[143  82 206  77 122 118 145  95]
[ 99 146  65 168 163 162  72 123]
[132  93 180 144 104 106 154 136]
[145 150 151 126  60  88 194 178]
[140 160 120 135  98 108 157 162]
[126 170  57 115 157 165  95 115]
[122  78 171 149 115 103 143 141]
[ 90  92 117 190 147 134  88 136]
[139  88 186  77 144 130 135  94]
[150 140 155  84 116 109 169 122]
[161 171 117  78 122 128 146 109]
[129  96 154  96 145 137 121  91]
[157 171  97  80 129 148 143 115]
[ 88 120  86 188 159 156  72 131]
[135 148 117 146  94 112 149 157]
[ 94 158  54 156 172 173  73 118]
[136 133 118 134 125 129 127 127]
[136 175  71 104 149 155 112 114]
[ 92 131  72 182 165 161  68 127]
[156 152 136  82 117 118 151 124]
[ 97  90 135 188 135 132  97 136]
[108  76 165 168 127 112 126 142]
[167 110 221  84  76  75 210 141]
[ 88 110 103 186 161 151  72 134]
[106 154  58 155 167 168  75 120]
[152 179  88  85 134 142 131 110]
[130  93 180 132 113 109 150 134]
[167  89 230  72  97  94 178 114]
[ 88 105 107 192 151 147  81 137]

[141 170  76  95 152 155 109 112] 0
[158 177  97  77 124 129 141 116] 0
[ 88 120  92 185 155 154  72 128] 0
[153 138 179 109  59  81 209 168] 1
[153 152 146  87 113 109 156 126] 0
[141 116 172 106 110 106 157 129] 0
[110 164  60 145 175 167  79 122] 0
[152 163 130  79 116 122 151 116] 0
[144 128 167 101 109 103 163 129] 0
[141 111 175 115 110 105 161 130] 0
[100  74 150 172 131 118 110 145] 0
[ 97  80 136 187 132 127 103 137] 0
[149 178  77  89 144 153 124 108] 0
[102  69 155 180 125 116 121 140] 0
[160 118 209  94  59  70 216 154] 1
[113  70 165 160 118 110 137 137] 0
[116 159  56 140 162 162  84 120] 0
[123 170  59 121 158 160  88 116] 0
